0: array([5, 6, 4, 5, 5, 4, 5, 4, 6, 3, 6, 3, 3, 5, 5, 4, 5, 6, 5, 3, 6, 4, 5, 5])
1: array([4, 5, 5, 5, 5, 4, 4, 4, 5, 4, 4, 3, 5, 4, 6, 1, 5, 6, 2, 2, 6, 5, 6, 2])
2: array([4, 4, 5, 5, 5, 4, 4, 4, 5, 4, 4, 3, 5, 3, 7, 1, 5, 5, 1, 2, 5, 5, 6, 2])
3: array([5, 1, 7, 1, 4, 1, 1, 6, 1, 7, 2, 8, 7, 4, 7, 3, 4, 0, 4, 8, 1, 7, 1, 3])
4: array([3, 6, 4, 6, 5, 6, 6, 3, 5, 4, 4, 4, 5, 2, 5, 4, 6, 5, 3, 4, 4, 5, 5, 6])
5: array([4, 4, 5, 5, 6, 4, 4, 4, 6, 4, 4, 3, 6, 2, 7, 1, 5, 5, 1, 2, 5, 6, 6, 2])
6: array([4, 4, 5, 5, 5, 4, 4, 4, 6, 4, 4, 3, 5, 3, 6, 1, 5, 5, 1, 2, 5, 5, 6, 2])
7: array([3, 6, 3, 7, 4, 6, 6, 3, 5, 5, 4, 4, 5, 3, 4, 6, 5, 6, 4, 4, 5, 3, 5, 6])
8: array([6, 7, 4, 5, 8, 6, 6, 3, 8, 1, 7, 4, 3, 3, 4, 5, 7, 5, 5, 3, 5, 5, 7, 7])
9: array([4, 4, 4, 5, 4, 6, 6, 6, 5, 4, 4, 5, 4, 6, 3, 5, 3, 5, 3, 5, 4, 3, 6, 3])
10: array([4, 4, 6, 4, 4, 4, 5, 5, 5, 4, 4, 5, 5, 4, 6, 3, 3, 4, 3, 4, 4, 5, 5, 3])
11: array([2, 3, 5, 4, 4, 6, 7, 7, 4, 5, 4, 6, 6, 6, 4, 5, 3, 4, 2, 6, 2, 3, 6, 3])
12: array([5, 1, 7, 1, 4, 2, 2, 6, 1, 7, 2, 9, 7, 5, 6, 4, 4, 0, 5, 8, 1, 7, 2, 4])
13: array([2, 3, 6, 4, 3, 6, 7, 8, 4, 5, 4, 7, 6, 6, 4, 5, 2, 3, 2, 7, 1, 4, 6, 3])
14: array([3, 3, 4, 5, 3, 6, 6, 7, 4, 5, 4, 5, 5, 7, 3, 5, 3, 5, 2, 6, 3, 2, 7, 3])
15: array([5, 2, 6, 3, 4, 3, 3, 6, 2, 6, 3, 6, 6, 5, 5, 4, 4, 3, 5, 7, 3, 5, 3, 4])
16: array([3, 3, 5, 5, 3, 6, 7, 8, 4, 4, 4, 6, 5, 7, 3, 6, 2, 4, 3, 7, 3, 2, 7, 4])
17: array([3, 3, 5, 4, 3, 7, 7, 8, 4, 4, 4, 7, 5, 6, 3, 6, 3, 4, 3, 7, 2, 2, 7, 4])
18: array([5, 4, 4, 4, 4, 4, 3, 5, 3, 6, 4, 5, 4, 6, 3, 5, 4, 4, 6, 6, 4, 4, 3, 4])
19: array([2, 2, 8, 3, 2, 3, 4, 6, 3, 7, 2, 5, 8, 3, 9, 0, 2, 3, 0, 4, 3, 6, 4, 0])
20: array([4, 4, 4, 5, 4, 7, 7, 7, 5, 4, 5, 5, 4, 7, 2, 6, 3, 5, 4, 6, 4, 2, 7, 4])
21: array([4, 5, 5, 4, 4, 5, 5, 5, 5, 4, 5, 5, 5, 5, 5, 5, 3, 4, 5, 4, 4, 5, 5, 4])
22: array([4, 4, 4, 5, 4, 6, 6, 6, 5, 4, 4, 5, 4, 6, 3, 5, 3, 5, 3, 5, 4, 2, 7, 3])
23: array([3, 4, 6, 4, 5, 4, 4, 4, 5, 4, 3, 4, 6, 2, 7, 0, 5, 5, 1, 3, 4, 6, 6, 2])
24: array([3, 4, 6, 4, 5, 4, 4, 4, 5, 5, 3, 4, 7, 2, 8, 0, 4, 4, 1, 3, 4, 6, 5, 2])
25: array([6, 6, 4, 5, 5, 5, 4, 4, 6, 3, 6, 2, 2, 6, 3, 5, 5, 6, 6, 2, 7, 4, 5, 4])
26: array([3, 4, 7, 4, 4, 3, 4, 5, 4, 5, 4, 4, 6, 4, 7, 2, 3, 4, 3, 3, 4, 6, 4, 2])
27: array([2, 3, 8, 3, 3, 3, 4, 5, 3, 6, 3, 5, 7, 3, 8, 1, 2, 3, 2, 3, 3, 7, 4, 1])
28: array([4, 4, 5, 4, 4, 4, 4, 4, 4, 5, 3, 4, 5, 3, 8, 0, 4, 5, 1, 3, 5, 5, 6, 2])
29: array([5, 0, 7, 1, 3, 1, 1, 6, 1, 8, 2, 8, 7, 5, 7, 3, 3, 1, 4, 8, 1, 7, 1, 3])
30: array([3, 3, 6, 4, 3, 6, 6, 7, 4, 5, 4, 7, 6, 5, 5, 5, 2, 3, 3, 6, 2, 4, 6, 4])
31: array([4, 4, 5, 4, 3, 4, 4, 5, 4, 5, 5, 4, 4, 6, 5, 4, 3, 5, 4, 3, 5, 4, 5, 3])
32: array([2, 2, 6, 3, 2, 6, 7, 9, 3, 6, 3, 8, 6, 6, 5, 5, 1, 3, 2, 7, 1, 3, 6, 3])
33: array([1, 2, 6, 4, 2, 6, 7, 9, 3, 6, 3, 7, 7, 7, 4, 6, 1, 3, 2, 8, 1, 3, 6, 2])
34: array([2, 2, 6, 4, 1, 6, 7, 9, 3, 6, 3, 7, 6, 8, 3, 6, 1, 3, 2, 8, 2, 2, 6, 2])
35: array([4, 5, 5, 4, 5, 5, 5, 5, 6, 4, 5, 5, 5, 4, 5, 3, 5, 4, 3, 4, 4, 5, 6, 4])
36: array([4, 3, 3, 6, 1, 7, 7, 9, 3, 5, 3, 5, 3, 9, 2, 7, 1, 6, 2, 8, 4, 0, 7, 3])
37: array([3, 2, 4, 4, 2, 7, 8, 9, 3, 5, 3, 7, 5, 6, 4, 6, 1, 4, 1, 8, 2, 1, 7, 4])
38: array([3, 3, 5, 4, 3, 7, 8, 8, 4, 4, 4, 7, 5, 6, 3, 6, 2, 3, 2, 8, 2, 2, 8, 4])
39: array([2, 4, 6, 4, 3, 4, 5, 5, 4, 6, 3, 6, 7, 3, 7, 3, 3, 3, 3, 4, 3, 6, 4, 4])
40: array([6, 6, 4, 5, 5, 4, 4, 4, 5, 3, 6, 3, 3, 6, 4, 5, 5, 6, 6, 3, 7, 4, 5, 5])
41: array([5, 5, 5, 4, 5, 4, 5, 4, 5, 3, 6, 4, 4, 4, 5, 4, 4, 4, 6, 3, 5, 5, 5, 5])
42: array([4, 5, 6, 4, 5, 4, 5, 4, 5, 4, 6, 5, 5, 5, 5, 5, 4, 4, 6, 3, 5, 6, 5, 5])
43: array([7, 7, 3, 6, 7, 5, 5, 3, 7, 2, 8, 2, 2, 5, 3, 6, 6, 6, 7, 2, 7, 4, 6, 6])
44: array([6, 6, 3, 6, 6, 5, 4, 3, 6, 3, 6, 1, 2, 5, 4, 4, 6, 7, 5, 2, 7, 3, 6, 4])
45: array([5, 4, 5, 4, 3, 3, 4, 6, 3, 5, 5, 4, 4, 6, 5, 4, 2, 5, 5, 3, 6, 4, 4, 4])
46: array([5, 6, 5, 4, 6, 4, 5, 4, 6, 3, 6, 3, 4, 4, 5, 4, 5, 5, 5, 3, 6, 5, 6, 5])
47: array([7, 7, 3, 5, 9, 6, 6, 2, 8, 0, 8, 3, 2, 3, 3, 5, 8, 5, 6, 3, 6, 5, 7, 8])
48: array([9, 9, 0, 9, 9, 7, 5, 1, 9, 0, 9, 0, 0, 7, 0, 7, 9, 9, 8, 1, 9, 0, 8, 7])
49: array([8, 9, 1, 7, 9, 7, 6, 2, 9, 0, 9, 1, 0, 5, 1, 6, 9, 8, 7, 2, 8, 3, 8, 7])
50: array([3, 6, 7, 3, 9, 5, 6, 2, 8, 2, 7, 6, 7, 1, 5, 4, 7, 2, 5, 3, 2, 9, 6, 6])
51: array([1, 3, 7, 4, 2, 5, 6, 8, 3, 6, 3, 7, 7, 7, 5, 5, 1, 3, 3, 6, 2, 4, 5, 2])
52: array([4, 6, 5, 6, 5, 4, 3, 4, 5, 5, 5, 2, 5, 7, 3, 5, 4, 6, 6, 2, 7, 5, 3, 1])
53: array([2, 3, 8, 2, 2, 2, 3, 6, 3, 7, 3, 6, 8, 4, 8, 2, 1, 2, 4, 3, 3, 8, 3, 1])
54: array([4, 4, 6, 4, 4, 4, 5, 6, 4, 5, 5, 5, 5, 5, 5, 4, 3, 4, 5, 4, 4, 5, 4, 4])
55: array([2, 2, 6, 4, 2, 5, 6, 8, 3, 6, 3, 7, 6, 6, 5, 5, 1, 3, 3, 7, 2, 4, 5, 2])
56: array([3, 3, 7, 3, 2, 3, 4, 6, 3, 6, 4, 5, 6, 4, 8, 2, 2, 3, 4, 3, 4, 6, 4, 3])
57: array([3, 3, 7, 2, 3, 3, 4, 6, 3, 5, 4, 6, 7, 4, 8, 2, 2, 3, 4, 4, 4, 7, 4, 3])
58: array([3, 4, 7, 3, 3, 3, 4, 5, 3, 5, 4, 5, 6, 5, 7, 3, 2, 4, 5, 3, 5, 6, 4, 3])
59: array([5, 6, 5, 4, 5, 4, 4, 4, 5, 3, 6, 3, 4, 5, 4, 4, 5, 5, 6, 3, 6, 5, 5, 4])
60: array([3, 3, 8, 2, 3, 2, 4, 6, 3, 6, 4, 6, 7, 4, 8, 3, 2, 3, 4, 4, 4, 7, 3, 3])
61: array([6, 5, 5, 4, 5, 4, 4, 4, 5, 4, 6, 4, 4, 5, 5, 4, 4, 5, 6, 3, 6, 5, 4, 5])
62: array([4, 4, 6, 3, 3, 3, 4, 5, 3, 5, 4, 5, 5, 5, 7, 3, 2, 4, 5, 3, 5, 6, 4, 3])
63: array([6, 4, 5, 3, 4, 3, 2, 5, 3, 6, 4, 5, 4, 6, 4, 5, 4, 4, 7, 5, 5, 5, 2, 3])
64: array([4, 6, 2, 7, 4, 7, 6, 3, 5, 5, 4, 4, 4, 2, 4, 6, 6, 6, 4, 4, 5, 3, 5, 7])
65: array([6, 6, 4, 5, 5, 5, 5, 4, 5, 3, 6, 3, 3, 5, 4, 5, 5, 6, 6, 3, 6, 4, 5, 5])
66: array([4, 5, 6, 3, 5, 4, 5, 4, 5, 3, 6, 5, 5, 4, 5, 4, 4, 4, 5, 3, 4, 6, 5, 5])
67: array([9, 9, 0, 8, 9, 7, 5, 1, 9, 0, 9, 0, 0, 7, 0, 7, 9, 9, 8, 1, 9, 1, 8, 7])
68: array([3, 5, 7, 3, 5, 4, 5, 4, 5, 4, 6, 6, 7, 3, 6, 4, 4, 2, 5, 4, 3, 8, 4, 5])
69: array([4, 4, 6, 4, 4, 4, 4, 4, 5, 4, 4, 4, 5, 3, 6, 2, 4, 4, 3, 3, 5, 6, 5, 3])

array([6, 3, 6, 2, 5, 3, 3, 5, 4, 5, 4, 6, 5, 5, 5, 4, 5, 2, 6, 6, 3, 6, 3, 5]) 15 63
array([3, 5, 4, 6, 5, 7, 6, 6, 6, 4, 5, 5, 4, 7, 2, 7, 4, 5, 4, 6, 4, 3, 6, 4]) 20 9
array([5, 6, 5, 4, 5, 4, 4, 4, 5, 4, 6, 4, 4, 5, 5, 5, 4, 5, 6, 3, 6, 5, 4, 5]) 61 59
array([3, 6, 0, 9, 3, 8, 6, 2, 4, 6, 2, 3, 4, 1, 3, 7, 6, 8, 3, 5, 6, 1, 4, 7]) 64 7
array([6, 7, 4, 5, 7, 5, 5, 3, 7, 2, 7, 2, 3, 5, 3, 5, 6, 6, 7, 2, 7, 4, 5, 6]) 43 25
array([6, 2, 6, 2, 4, 2, 2, 5, 3, 6, 4, 6, 5, 5, 5, 4, 4, 2, 6, 6, 3, 6, 2, 4]) 15 63
array([4, 5, 4, 4, 4, 5, 5, 4, 5, 4, 5, 4, 4, 3, 5, 4, 4, 5, 5, 4, 5, 5, 5, 6]) 41 21
array([3, 5, 6, 4, 5, 5, 5, 4, 5, 4, 5, 5, 6, 3, 6, 4, 4, 4, 5, 4, 4, 6, 4, 5]) 66 42
array([4, 4, 2, 6, 5, 8, 8, 7, 6, 3, 5, 5, 3, 8, 0, 7, 4, 6, 3, 7, 4, 0, 8, 5]) 20 22
array([1, 5, 3, 7, 2, 7, 6, 3, 3, 7, 1, 5, 7, 1, 5, 6, 5, 6, 2, 5, 4, 4, 3, 6]) 7 64
array([2, 3, 7, 3, 3, 3, 4, 5, 3, 6, 3, 5, 7, 3, 8, 2, 2, 3, 2, 3, 4, 7, 4, 2]) 27 56
array([4, 4, 4, 5, 5, 7, 7, 7, 6, 3, 5, 5, 4, 6, 2, 6, 4, 5, 3, 6, 4, 2, 8, 5]) 20 22
array([5, 3, 6, 2, 5, 3, 3, 5, 4, 5, 4, 7, 6, 3, 6, 4, 5, 2, 5, 6, 2, 7, 3, 5]) 15 68
array([6, 6, 4, 5, 6, 5, 5, 4, 6, 3, 6, 4, 3, 5, 3, 6, 6, 5, 6, 4, 5, 4, 6, 5]) 65 40
array([4, 6, 2, 7, 5, 7, 6, 2, 5, 4, 4, 4, 4, 2, 4, 6, 6, 6, 4, 4, 5, 3, 5, 7]) 64 7
array([6, 7, 3, 6, 8, 5, 5, 2, 8, 1, 8, 2, 2, 5, 2, 6, 7, 6, 7, 2, 7, 4, 6, 6]) 43 47
array([1, 3, 3, 6, 1, 6, 5, 3, 2, 9, 0, 6, 8, 0, 6, 6, 5, 4, 2, 7, 2, 4, 2, 6]) 39 7
array([5, 6, 5, 4, 5, 4, 5, 4, 5, 3, 6, 4, 4, 4, 5, 4, 4, 5, 5, 3, 5, 5, 5, 5]) 41 46
array([6, 3, 6, 2, 6, 2, 2, 5, 3, 6, 4, 7, 6, 4, 5, 4, 5, 2, 6, 7, 2, 7, 2, 5]) 15 12
array([5, 3, 4, 3, 5, 3, 3, 4, 3, 6, 3, 6, 5, 4, 5, 5, 6, 3, 5, 7, 3, 5, 2, 6]) 15 18
array([6, 3, 5, 3, 4, 2, 2, 5, 2, 6, 4, 5, 4, 6, 4, 5, 4, 3, 6, 6, 4, 5, 2, 4]) 63 18
array([5, 5, 4, 6, 6, 4, 4, 3, 6, 4, 5, 2, 4, 4, 5, 2, 6, 6, 3, 2, 6, 5, 6, 2]) 1 6
array([4, 4, 3, 6, 4, 7, 6, 7, 5, 4, 5, 4, 3, 7, 2, 6, 3, 5, 4, 6, 4, 1, 7, 4]) 20 22
array([4, 5, 5, 5, 4, 4, 4, 5, 5, 4, 5, 3, 4, 5, 4, 4, 4, 5, 4, 3, 6, 4, 5, 3]) 31 59
array([5, 2, 5, 3, 4, 2, 2, 5, 2, 7, 3, 6, 5, 5, 5, 4, 4, 3, 5, 7, 3, 6, 2, 4]) 15 63
array([7, 4, 3, 4, 5, 4, 3, 4, 4, 5, 4, 5, 3, 5, 3, 5, 6, 4, 6, 6, 5, 4, 3, 5]) 18 63
array([7, 7, 2, 7, 7, 6, 6, 3, 7, 1, 8, 2, 1, 6, 1, 6, 7, 7, 7, 3, 7, 2, 7, 6]) 43 49
array([7, 7, 3, 6, 8, 6, 5, 2, 8, 1, 7, 2, 2, 5, 3, 5, 7, 7, 6, 2, 7, 4, 7, 5]) 43 44
array([3, 6, 3, 6, 5, 6, 6, 3, 5, 5, 4, 5, 5, 1, 5, 5, 6, 5, 4, 4, 4, 4, 5, 7]) 4 64
array([6, 7, 3, 6, 7, 6, 6, 4, 7, 2, 7, 3, 3, 5, 2, 6, 6, 6, 6, 4, 6, 3, 7, 6]) 43 8
array([6, 7, 3, 6, 7, 6, 6, 4, 7, 2, 7, 3, 2, 6, 2, 6, 6, 6, 6, 4, 6, 3, 7, 6]) 43 65
array([6, 6, 3, 6, 7, 6, 5, 4, 7, 2, 7, 3, 2, 6, 2, 6, 6, 6, 6, 4, 6, 3, 6, 6]) 43 65
array([5, 4, 5, 3, 4, 2, 2, 5, 3, 6, 4, 5, 5, 6, 4, 5, 4, 3, 7, 5, 4, 6, 2, 3]) 63 18
array([5, 5, 5, 4, 3, 3, 4, 5, 3, 5, 5, 4, 4, 5, 6, 4, 2, 5, 5, 3, 6, 4, 4, 4]) 45 31
array([5, 5, 5, 4, 4, 4, 4, 5, 4, 4, 6, 4, 4, 5, 5, 4, 3, 5, 6, 3, 6, 5, 4, 5]) 61 41
array([6, 7, 4, 5, 8, 5, 5, 3, 8, 2, 7, 3, 3, 3, 4, 4, 7, 5, 4, 3, 6, 5, 7, 6]) 8 47
array([1, 1, 7, 3, 2, 4, 5, 8, 3, 7, 1, 7, 8, 4, 7, 2, 1, 2, 0, 6, 1, 5, 5, 0]) 19 55
array([5, 6, 4, 5, 5, 5, 5, 3, 5, 4, 6, 3, 4, 4, 4, 5, 5, 6, 6, 3, 6, 4, 5, 5]) 65 0
array([6, 2, 4, 3, 3, 3, 3, 5, 2, 7, 2, 6, 4, 4, 5, 4, 5, 3, 4, 7, 3, 4, 2, 5]) 15 18
array([4, 4, 4, 5, 6, 5, 4, 4, 5, 5, 4, 6, 6, 4, 3, 6, 6, 4, 5, 7, 3, 5, 3, 5]) 18 21
array([2, 3, 6, 4, 4, 4, 5, 5, 5, 5, 3, 5, 7, 2, 8, 1, 4, 3, 1, 4, 3, 6, 6, 3]) 24 23
array([5, 2, 6, 2, 4, 2, 2, 5, 2, 7, 3, 7, 6, 5, 6, 4, 4, 2, 5, 7, 3, 6, 1, 4]) 15 12
array([3, 4, 6, 4, 5, 4, 4, 4, 5, 4, 4, 4, 6, 2, 7, 1, 5, 4, 1, 3, 4, 6, 6, 2]) 23 24
array([4, 4, 5, 4, 5, 3, 3, 4, 5, 5, 4, 4, 5, 4, 6, 2, 5, 4, 3, 3, 4, 6, 5, 2]) 69 26
array([4, 2, 5, 3, 2, 3, 2, 5, 1, 8, 2, 6, 6, 5, 5, 5, 3, 3, 5, 6, 3, 6, 1, 4]) 15 63
array([2, 2, 5, 5, 1, 6, 6, 9, 3, 6, 3, 6, 6, 8, 3, 6, 1, 4, 3, 7, 3, 2, 5, 1]) 34 33
array([6, 4, 4, 4, 6, 4, 3, 4, 4, 5, 4, 5, 4, 4, 4, 5, 7, 4, 6, 6, 4, 5, 3, 6]) 18 63
array([4, 4, 4, 5, 4, 7, 7, 7, 5, 4, 5, 5, 4, 7, 2, 6, 3, 5, 3, 6, 3, 2, 7, 4]) 20 22
array([6, 7, 4, 6, 8, 6, 5, 2, 8, 2, 7, 3, 3, 3, 4, 4, 7, 6, 5, 2, 6, 5, 7, 5]) 8 47
array([5, 5, 4, 4, 4, 4, 4, 4, 4, 4, 5, 4, 4, 5, 4, 5, 4, 5, 6, 4, 6, 4, 4, 5]) 61 59
array([4, 5, 4, 5, 5, 7, 6, 6, 6, 4, 5, 5, 4, 7, 2, 7, 4, 5, 4, 6, 3, 3, 6, 4]) 20 9
array([2, 4, 6, 4, 4, 6, 6, 7, 5, 4, 5, 7, 6, 5, 4, 5, 3, 3, 3, 6, 2, 5, 6, 4]) 30 13
array([7, 2, 5, 2, 4, 2, 1, 5, 2, 7, 3, 6, 5, 6, 5, 4, 5, 2, 6, 7, 3, 6, 1, 4]) 15 63
array([5, 5, 2, 6, 5, 8, 7, 7, 6, 3, 5, 4, 3, 7, 1, 7, 4, 6, 3, 6, 4, 0, 8, 5]) 20 22
array([4, 5, 6, 4, 4, 4, 5, 4, 5, 4, 5, 5, 5, 3, 6, 4, 4, 4, 4, 4, 4, 6, 5, 6]) 66 42
array([6, 4, 4, 4, 5, 4, 3, 4, 4, 5, 4, 5, 4, 4, 4, 5, 6, 4, 5, 6, 4, 5, 3, 6]) 18 63
array([4, 6, 2, 7, 4, 7, 6, 3, 5, 4, 4, 4, 4, 2, 4, 6, 6, 6, 4, 4, 5, 3, 5, 7]) 64 7
array([7, 7, 2, 6, 7, 5, 4, 3, 7, 2, 7, 2, 1, 6, 2, 6, 7, 7, 7, 3, 7, 3, 6, 6]) 43 44
array([5, 6, 2, 7, 5, 6, 5, 3, 5, 5, 3, 3, 3, 3, 3, 6, 7, 6, 4, 5, 5, 3, 4, 7]) 64 7
array([7, 5, 1, 7, 7, 6, 3, 2, 5, 5, 4, 4, 3, 4, 1, 7, 9, 6, 6, 6, 5, 3, 3, 7]) 64 7
array([4, 7, 0, 9, 5, 8, 7, 1, 6, 4, 3, 3, 3, 1, 3, 7, 8, 8, 3, 4, 6, 2, 5, 8]) 64 7
array([9, 6, 1, 6, 7, 5, 3, 3, 6, 2, 7, 2, 0, 7, 1, 6, 7, 7, 7, 4, 8, 2, 5, 6]) 43 44
array([1, 1, 8, 3, 1, 2, 3, 6, 2, 7, 1, 5, 8, 2, 9, 0, 1, 3, 0, 3, 3, 7, 4, 0]) 19 27
array([4, 4, 2, 7, 4, 8, 7, 8, 5, 3, 5, 5, 3, 8, 0, 8, 4, 6, 3, 7, 4, 0, 8, 4]) 20 36
array([6, 2, 6, 2, 5, 2, 2, 5, 3, 6, 4, 6, 5, 5, 5, 4, 5, 2, 6, 7, 3, 6, 2, 4]) 15 63
array([3, 4, 5, 4, 2, 4, 5, 5, 3, 6, 3, 5, 6, 4, 6, 4, 3, 4, 4, 4, 4, 5, 3, 4]) 39 54
array([6, 2, 6, 2, 5, 2, 2, 5, 3, 6, 4, 7, 6, 5, 6, 4, 5, 2, 6, 7, 2, 7, 2, 5]) 15 12
array([3, 3, 6, 4, 2, 5, 6, 7, 3, 5, 4, 6, 6, 5, 5, 5, 2, 3, 3, 6, 3, 4, 5, 4]) 30 55
array([2, 4, 7, 3, 3, 4, 5, 5, 3, 6, 3, 6, 7, 3, 7, 4, 2, 3, 4, 4, 3, 7, 3, 4]) 39 60
array([4, 6, 1, 8, 3, 7, 6, 2, 5, 5, 3, 3, 4, 2, 3, 6, 6, 7, 3, 4, 6, 2, 4, 7]) 64 7
array([5, 4, 3, 5, 4, 5, 4, 5, 4, 5, 4, 5, 4, 5, 3, 6, 5, 4, 5, 6, 4, 4, 4, 5]) 18 21
array([4, 5, 1, 8, 3, 7, 5, 3, 4, 6, 2, 3, 4, 2, 3, 6, 6, 7, 4, 5, 6, 2, 4, 7]) 64 7
array([4, 5, 6, 4, 5, 4, 4, 4, 5, 4, 5, 4, 5, 4, 6, 3, 4, 4, 4, 3, 5, 6, 5, 3]) 69 10
array([3, 6, 2, 8, 4, 7, 6, 2, 5, 5, 3, 4, 4, 1, 4, 6, 6, 7, 3, 4, 5, 3, 5, 8]) 64 7
array([5, 2, 6, 2, 4, 2, 2, 5, 2, 6, 4, 7, 6, 5, 6, 4, 4, 2, 6, 6, 3, 7, 2, 4]) 15 12
array([4, 4, 5, 5, 3, 5, 6, 7, 4, 5, 5, 5, 4, 7, 3, 6, 2, 5, 4, 5, 4, 3, 5, 3]) 9 22
array([3, 2, 6, 3, 2, 4, 5, 8, 2, 6, 3, 7, 6, 7, 5, 5, 1, 3, 3, 7, 2, 4, 4, 3]) 55 51
array([3, 5, 7, 3, 5, 4, 5, 4, 5, 4, 5, 6, 7, 3, 6, 4, 4, 3, 5, 4, 3, 7, 4, 5]) 68 66
array([6, 3, 4, 4, 5, 4, 3, 4, 3, 6, 3, 5, 4, 4, 4, 5, 6, 4, 5, 7, 4, 5, 3, 6]) 18 15
array([3, 7, 1, 9, 5, 8, 7, 1, 6, 4, 3, 3, 4, 1, 3, 7, 7, 7, 3, 5, 5, 2, 5, 8]) 64 7
array([4, 5, 2, 7, 5, 9, 8, 7, 6, 3, 5, 4, 2, 9, 0, 8, 4, 6, 3, 7, 4, 0, 8, 4]) 20 36
array([3, 6, 2, 7, 4, 7, 6, 3, 5, 5, 3, 4, 4, 2, 4, 6, 6, 6, 3, 5, 5, 3, 5, 7]) 64 7
array([4, 7, 1, 8, 5, 7, 6, 2, 6, 4, 4, 3, 3, 2, 3, 6, 7, 7, 4, 4, 6, 2, 5, 7]) 64 7
array([4, 5, 5, 4, 4, 5, 5, 6, 5, 4, 5, 5, 5, 6, 4, 5, 3, 4, 5, 4, 4, 4, 5, 4]) 21 54
array([4, 4, 3, 5, 4, 7, 7, 7, 5, 3, 5, 5, 3, 6, 2, 6, 3, 5, 3, 7, 4, 1, 8, 5]) 20 22
array([4, 5, 3, 6, 5, 8, 7, 6, 6, 3, 5, 5, 3, 7, 1, 7, 4, 6, 4, 6, 4, 1, 8, 5]) 20 22
array([3, 7, 1, 8, 5, 8, 7, 2, 6, 5, 3, 3, 4, 1, 3, 7, 7, 7, 3, 5, 5, 3, 5, 8]) 64 7
array([6, 3, 4, 4, 6, 3, 2, 4, 3, 6, 3, 7, 6, 4, 4, 5, 7, 3, 6, 7, 2, 6, 2, 5]) 15 18
array([5, 7, 1, 8, 4, 7, 6, 2, 5, 4, 4, 2, 3, 3, 3, 6, 6, 8, 4, 4, 7, 2, 5, 7]) 64 7
array([4, 7, 1, 8, 4, 8, 6, 2, 6, 5, 3, 3, 4, 1, 3, 6, 7, 7, 3, 4, 6, 2, 5, 8]) 64 7
array([5, 7, 0, 9, 4, 8, 6, 2, 6, 4, 4, 2, 2, 2, 2, 7, 7, 8, 4, 4, 7, 1, 5, 8]) 64 7
array([5, 4, 6, 4, 4, 2, 2, 5, 3, 6, 5, 4, 5, 7, 4, 5, 4, 4, 7, 4, 5, 6, 2, 2]) 63 18
array([6, 2, 5, 2, 4, 2, 2, 5, 2, 7, 3, 6, 5, 6, 5, 4, 4, 3, 6, 6, 3, 6, 2, 3]) 15 63
array([4, 4, 6, 4, 3, 3, 4, 5, 3, 5, 4, 4, 5, 5, 6, 3, 2, 5, 5, 3, 5, 5, 4, 3]) 62 58
array([6, 4, 3, 4, 5, 4, 3, 4, 4, 5, 3, 6, 4, 4, 4, 5, 7, 4, 5, 7, 4, 4, 3, 6]) 18 63
